In the data rows, the value 50 means zero.
In each game, the first row plays the second. By how much does the first row win? 15 means about a draw, 30 a big win and 0 a big loss. Wins can go round in a circle. Each row has two weighted sums of its numbers, A and B, taken from their middle values. A row wins by its A times the other's B, less its B times the other's A.
array([55, 47, 34, 57, 54, 53, 52, 46, 60, 55])
array([51, 63, 45, 63, 56, 43, 62, 54, 63, 36]) -> 10
array([56, 49, 47, 44, 51, 58, 50, 41, 42, 41])
array([17, 35, 54, 72, 59, 35, 38, 62, 55, 37]) -> 16
array([49, 53, 45, 51, 51, 56, 51, 38, 44, 58])
array([50, 52, 59, 55, 52, 44, 45, 62, 53, 44]) -> 16
array([61, 59, 40, 60, 54, 53, 47, 29, 41, 74])
array([75, 78, 59, 36, 43, 63, 41, 16, 52, 61]) -> 14
array([58, 62, 19, 44, 82, 76, 70, 30, 63, 56])
array([62, 48, 52, 53, 55, 55, 54, 55, 61, 37]) -> 15
array([45, 39, 55, 41, 47, 45, 48, 53, 43, 51])
array([48, 65, 35, 72, 55, 53, 45, 24, 57, 56]) -> 15
array([52, 49, 52, 40, 43, 44, 49, 56, 51, 30])
array([39, 46, 69, 38, 41, 50, 51, 57, 57, 37]) -> 18
array([79, 80, 65, 33, 47, 77, 44, 15, 31, 47])
array([19, 11, 63, 68, 43, 16, 45, 70, 61, 57]) -> 2
array([67, 57, 57, 59, 36, 50, 43, 42, 39, 58])
array([59, 47, 41, 47, 55, 51, 57, 43, 51, 48]) -> 15
array([52, 55, 56, 58, 40, 46, 41, 46, 43, 60])
array([43, 32, 34, 54, 59, 52, 26, 41, 51, 56]) -> 18
array([39, 59, 52, 49, 58, 56, 61, 49, 59, 19])
array([66, 71, 53, 41, 46, 54, 44, 29, 50, 52]) -> 17
array([54, 53, 56, 44, 39, 54, 49, 54, 45, 46])
array([53, 25, 25, 60, 71, 57, 37, 46, 63, 54]) -> 15
array([53,  6, 11, 65, 66, 68, 22, 44, 63, 65])
array([64, 63, 54, 50, 39, 45, 45, 38, 54, 60]) -> 5
array([49, 47, 52, 58, 58, 39, 42, 47, 55, 48])
array([52, 60, 33, 55, 54, 58, 38, 35, 34, 72]) -> 16
array([32, 58, 52, 65, 47, 38, 67, 54, 46, 37])
array([50, 44, 48, 42, 54, 50, 56, 57, 57, 47]) -> 13
array([78, 60, 45, 30, 49, 70, 57, 37, 49, 55])
array([50, 39, 59, 34, 33, 45, 43, 61, 21, 69]) -> 15
array([65, 73, 62, 45, 36, 53, 28, 23, 37, 57])
array([53, 51, 49, 56, 46, 48, 47, 67, 59, 31]) -> 20
array([33, 34, 50, 77, 64, 46, 43, 66, 51, 41])
array([49, 31, 65, 32, 40, 39, 48, 65, 29, 69]) -> 14
array([44, 47, 66, 36, 41, 48, 40, 66, 44, 52])
array([49, 45, 35, 55, 59, 52, 47, 43, 53, 55]) -> 16
array([54, 35, 45, 51, 56, 70, 18, 46, 46, 52])
array([61, 57, 36, 46, 54, 64, 59, 39, 48, 53]) -> 15
array([54, 54, 49, 57, 53, 46, 49, 50, 55, 37])
array([45, 42, 67, 37, 46, 61, 55, 66, 68, 24]) -> 17
array([57, 36, 38, 48, 45, 68, 31, 46, 59, 45])
array([56, 60, 50, 48, 55, 55, 46, 41, 53, 51]) -> 12
array([63, 60, 58, 52, 44, 56, 37, 29, 41, 58])
array([48, 50, 44, 43, 60, 46, 56, 41, 52, 54]) -> 15
array([46, 62, 76, 41, 20, 42, 47, 47, 41, 41])
array([37, 36, 74, 24, 31, 34, 54, 68, 42, 41]) -> 12
array([38, 31,  8, 71, 80, 50, 84, 61, 76, 57])
array([39, 72, 16, 91, 76, 70, 56, 35, 81, 30]) -> 8
array([31, 35, 53, 62, 48, 42, 41, 58, 53, 41])
array([46, 65, 75, 42, 40, 26, 67, 47, 31, 44]) -> 24
array([57, 55, 52, 54, 40, 45, 47, 37, 48, 49])
array([45, 75, 32, 72, 61, 71, 62, 41, 71, 22]) -> 14
array([65, 59, 28, 74, 63, 57, 47, 23, 58, 63])
array([67, 37, 62, 27, 31, 37, 51, 60, 22, 84]) -> 13
array([51, 37, 76, 29, 34, 38, 41, 70, 51, 40])
array([50, 49, 32, 53, 61, 48, 56, 59, 58, 52]) -> 11
array([48, 59, 46, 67, 54, 53, 58, 49, 67, 18])
array([51, 71, 19, 48, 80, 74, 74, 22, 62, 47]) -> 17
array([43, 49, 56, 59, 44, 48, 39, 41, 43, 46])
array([43, 53, 55, 70, 44, 45, 39, 40, 45, 50]) -> 16
array([84, 78, 55, 52, 28, 42, 41, 34, 47, 59])
array([28, 31, 90, 22, 29, 42, 58, 79, 46, 17]) -> 14
array([52, 67, 51, 62, 57, 52, 51, 55, 70, 16])
array([57, 41, 68, 49, 40, 36, 37, 60, 52, 43]) -> 17
array([22, 35, 44, 40, 67, 55, 65, 70, 51, 40])
array([39, 56, 53, 46, 43, 51, 57, 63, 77, 14]) -> 11
array([65, 51, 56, 50, 43, 48, 38, 47, 54, 49])
array([49, 33, 53, 36, 41, 56, 43, 62, 42, 61]) -> 17
array([59, 26, 64, 50, 39, 53, 17, 54, 51, 48])
array([50, 53, 53, 49, 49, 60, 51, 50, 50, 55]) -> 16
array([31, 30, 50, 59, 61, 38, 51, 67, 41, 46])
array([36, 32, 89,  9, 32, 39, 49, 87, 47, 25]) -> 10
array([24, 27, 61, 63, 43, 25, 64, 64, 58, 44])
array([85, 75, 55, 39, 38, 61, 47, 11, 46, 61]) -> 15
array([64, 63, 49, 37, 59, 56, 52, 43, 53, 53])
array([46, 40, 74, 31, 43, 38, 51, 74, 46, 43]) -> 13
array([58, 25, 34, 55, 59, 68, 31, 50, 65, 59])
array([63, 63, 51, 50, 42, 59, 47, 44, 46, 54]) -> 7
array([20, 72, 86, 55, 30, 13, 87, 68, 41, 44])
array([51, 48, 41, 61, 64, 42, 65, 58, 54, 53]) -> 27
array([36, 37, 43, 70, 46, 29, 65, 64, 62, 44])
array([28, 30, 43, 65, 63, 38, 51, 63, 50, 36]) -> 16
array([38, 53, 50, 75, 43, 41, 41, 53, 47, 48])
array([63, 49, 58, 40, 44, 59, 41, 31, 49, 47]) -> 16
array([54, 51, 54, 39, 48, 44, 47, 60, 51, 41])
array([41, 75, 28, 51, 67, 58, 84, 31, 59, 43]) -> 12
array([39, 67, 42, 61, 58, 57, 58, 55, 65, 27])
array([47, 25, 63, 62, 46, 42, 22, 56, 51, 48]) -> 20
array([61, 60, 49, 66, 52, 58, 53, 56, 53, 31])
array([65, 73, 56, 43, 48, 64, 64, 38, 45, 61]) -> 12
array([26, 25, 39, 52, 67, 43, 64, 71, 58, 35])
array([32, 24, 38, 62, 65, 35, 47, 61, 69, 61]) -> 11
array([30, 61, 48, 52, 55, 54, 54, 48, 67, 28])
array([57, 49, 56, 48, 41, 58, 52, 54, 52, 42]) -> 14
array([42, 41, 29, 57, 74, 50, 74, 46, 61, 55])
array([47, 44, 63, 53, 37, 40, 45, 63, 46, 44]) -> 15
array([54, 43, 49, 44, 48, 48, 53, 55, 39, 55])
array([49, 48, 41, 43, 59, 51, 54, 60, 54, 46]) -> 15
array([42, 46, 64, 48, 46, 49, 45, 47, 38, 39])
array([43, 49, 55, 78, 38, 36, 31, 39, 42, 52]) -> 16
array([59, 39, 36, 46, 63, 64, 33, 47, 57, 52])
array([60, 37, 74, 47, 24, 46,  8, 59, 30, 42]) -> 16
array([50, 71, 29, 78, 58, 52, 51, 24, 59, 38])
array([47, 54, 36, 67, 52, 58, 47, 35, 67, 44]) -> 18
array([54, 69, 27, 45, 58, 58, 68, 34, 50, 51])
array([41, 30, 84, 13, 33, 33, 51, 80, 43, 38]) -> 10
array([36, 39, 42, 41, 65, 48, 52, 61, 46, 38])
array([66, 43, 58, 44, 45, 46, 49, 46, 36, 67]) -> 14
array([54, 46, 55, 48, 41, 45, 44, 48, 39, 61])
array([41, 48, 67, 85, 30, 23, 17, 50, 38, 50]) -> 16
array([51, 57, 46, 63, 53, 57, 58, 49, 81,  0])
array([74, 64, 56, 43, 40, 66, 45, 25, 45, 51]) -> 21
array([37, 42, 47, 41, 51, 58, 56, 53, 55, 48])
array([49, 61, 26, 77, 66, 56, 42, 22, 53, 58]) -> 14
array([55, 63, 36, 64, 60, 58, 52, 27, 63, 51])
array([55, 25, 58, 51, 30, 64,  0, 49, 34, 53]) -> 15
array([58, 60, 41, 60, 58, 56, 56, 31, 42, 64])
array([62, 54, 50, 27, 67, 74, 69, 47, 63, 52]) -> 11
array([52, 47, 54, 41, 27, 57, 29, 50, 43, 44])
array([46, 63, 37, 67, 62, 57, 58, 43, 68, 42]) -> 12
array([30, 43, 46, 50, 60, 44, 53, 65, 56, 40])
array([64, 56, 42, 42, 54, 55, 58, 47, 54, 50]) -> 16
array([40, 43, 35, 63, 63, 49, 68, 51, 63, 57])
array([68, 58, 74, 45, 29, 41, 40, 50, 34, 44]) -> 16
array([43, 52, 46, 56, 51, 58, 42, 50, 53, 47])
array([51, 63, 70, 34, 36, 51, 45, 36, 37, 53]) -> 14
